Look-ups in named tables: a row name and a column name give one cell, copied from the table.

Fon
        Lofi   Zek  Lovop   Dad  Vogezo   Fiv
Napivi  2.02  4.92   2.61  6.75    3.99  5.84
Tir     5.29  6.61   4.97  6.59    7.12  4.02
Buf     4.98  4.51   8.08  1.76    4.68  5.85
Gane    3.17  7.27   2.51  9.12    8.22  2.69
Gopa    5.60  7.29   2.63  9.48    7.66  3.61
Zil     5.65  3.39   4.12  3.47    1.01  7.64
Kolupi  5.28  4.67   5.25  4.56    5.48  3.83
Relap   1.50  2.96   7.73  0.37    2.39  7.20
Zes     2.10  4.91   1.48  7.78    3.51  6.15

Lofi of Napivi: 2.02
Lovop of Zil: 4.12
Lofi of Tir: 5.29
Dad of Tir: 6.59
Lovop of Relap: 7.73
Vogezo of Zes: 3.51
Fiv of Tir: 4.02
Zek of Gopa: 7.29
Fiv of Gane: 2.69
Zek of Tir: 6.61
Lofi of Relap: 1.50
Vogezo of Tir: 7.12

Tosu:
	Losov	Kovuboz	Samulo	Boso	Kisav	Tonum	Sarebo
Daf	0.62	0.55	0.58	0.49	0.52	0.68	0.52
Vupiron	0.54	0.49	0.66	0.54	0.50	0.45	0.59
Mag	0.36	0.50	0.39	0.70	0.50	0.63	0.50
Bese	0.65	0.61	0.57	0.45	0.43	0.66	0.57
Binel	0.38	0.56	0.40	0.73	0.54	0.66	0.55
Zivoler	0.53	0.54	0.48	0.58	0.56	0.56	0.56
Pumo	0.58	0.47	0.58	0.58	0.57	0.54	0.52
Tudim	0.49	0.53	0.59	0.54	0.63	0.42	0.63
Rud	0.55	0.55	0.56	0.52	0.54	0.55	0.53
Boborut	0.56	0.57	0.59	0.55	0.50	0.42	0.64
Bedozi	0.97	0.50	0.67	0.09	0.72	0.64	0.45
Ketanal	0.47	0.51	0.57	0.52	0.58	0.46	0.59
Rugobu	0.49	0.53	0.70	0.57	0.52	0.29	0.63

Tudim, Boso -> 0.54
Pumo, Kovuboz -> 0.47
Rud, Boso -> 0.52
Mag, Tonum -> 0.63
Boborut, Losov -> 0.56
Rugobu, Sarebo -> 0.63
Rud, Samulo -> 0.56
Bese, Losov -> 0.65
Zivoler, Sarebo -> 0.56
Pumo, Tonum -> 0.54
Binel, Losov -> 0.38
Rugobu, Losov -> 0.49
Bese, Tonum -> 0.66
Mag, Kovuboz -> 0.50
Mag, Boso -> 0.70
Pumo, Sarebo -> 0.52
Binel, Sarebo -> 0.55

Labimir:
,Tadaniv,Miz,Gid,Suzalu
Rog,56,84,85,22
Gam,88,69,54,66
Pivopin,67,51,55,45
Vodabel,66,48,53,45
Lir,65,67,68,60
Fub,50,63,82,58
Retepez,63,63,65,65

What is the Miz of Lir in Labimir? 67
What is the Tadaniv of Pivopin in Labimir? 67
What is the Suzalu of Rog in Labimir? 22
What is the Miz of Pivopin in Labimir? 51
What is the Suzalu of Gam in Labimir? 66
What is the Suzalu of Pivopin in Labimir? 45
What is the Miz of Rog in Labimir? 84
What is the Miz of Gam in Labimir? 69
What is the Suzalu of Vodabel in Labimir? 45
What is the Tadaniv of Gam in Labimir? 88
What is the Gid of Vodabel in Labimir? 53
What is the Suzalu of Fub in Labimir? 58
What is the Gid of Retepez in Labimir? 65

Tozaset.tsv
	Zagekiz	Zefuz	Zani	Pizeta	Ras	Tidat
Didazap	175	22	21	125	218	68
Zivip	93	83	181	129	85	170
Rup	176	45	66	121	67	122
Kelu	83	127	149	110	129	135
Goto	133	79	62	86	144	41
Nop	155	133	57	102	61	68
Ramu	10	176	126	60	94	16
Dat	56	172	115	93	139	80
Vinidal	101	59	149	59	87	50
Tuf	116	124	151	80	83	60
Sov	119	116	59	84	50	91
Dakez	123	123	200	75	105	118

What is the Pizeta of Didazap in Tozaset? 125
What is the Pizeta of Tuf in Tozaset? 80
What is the Ras of Nop in Tozaset? 61
What is the Tidat of Ramu in Tozaset? 16
What is the Pizeta of Nop in Tozaset? 102
What is the Zefuz of Ramu in Tozaset? 176
What is the Ras of Vinidal in Tozaset? 87
What is the Tidat of Dakez in Tozaset? 118
What is the Tidat of Dat in Tozaset? 80

Table Nage
,Dud,Mib,Rozaza
Defepul,139,30,211
Puga,185,170,223
Zubi,234,233,226
Tubema,181,148,210
Tipin,198,177,228
Tinudu,205,174,223
Setubat,208,200,236

Tipin, Dud -> 198
Tinudu, Rozaza -> 223
Tubema, Dud -> 181
Tubema, Rozaza -> 210
Zubi, Dud -> 234
Setubat, Dud -> 208

Mafot =
	Rokubu	Ges	Kagen	Petibib	Tok	Ribe	Fepele	Nav	Sifo
Lopoza	57	40	119	197	78	37	57	53	66
Kor	181	146	46	58	61	40	37	42	69
Rem	43	70	121	202	65	73	40	40	51
Levupog	164	39	48	46	53	51	54	62	170
Sis	53	70	207	108	52	18	55	46	38
Leg	53	86	203	98	64	8	53	57	76
Luk	46	63	61	85	202	78	57	53	34
Dofa	47	64	55	51	48	22	134	180	66
Vavipaf	56	55	49	55	52	26	56	149	153
Beda	160	159	56	58	58	53	49	56	36

What is the Ges of Sis in Mafot?
70
What is the Ges of Kor in Mafot?
146
What is the Ribe of Kor in Mafot?
40
What is the Fepele of Lopoza in Mafot?
57
What is the Petibib of Leg in Mafot?
98
What is the Nav of Kor in Mafot?
42
What is the Fepele of Dofa in Mafot?
134
What is the Nav of Leg in Mafot?
57

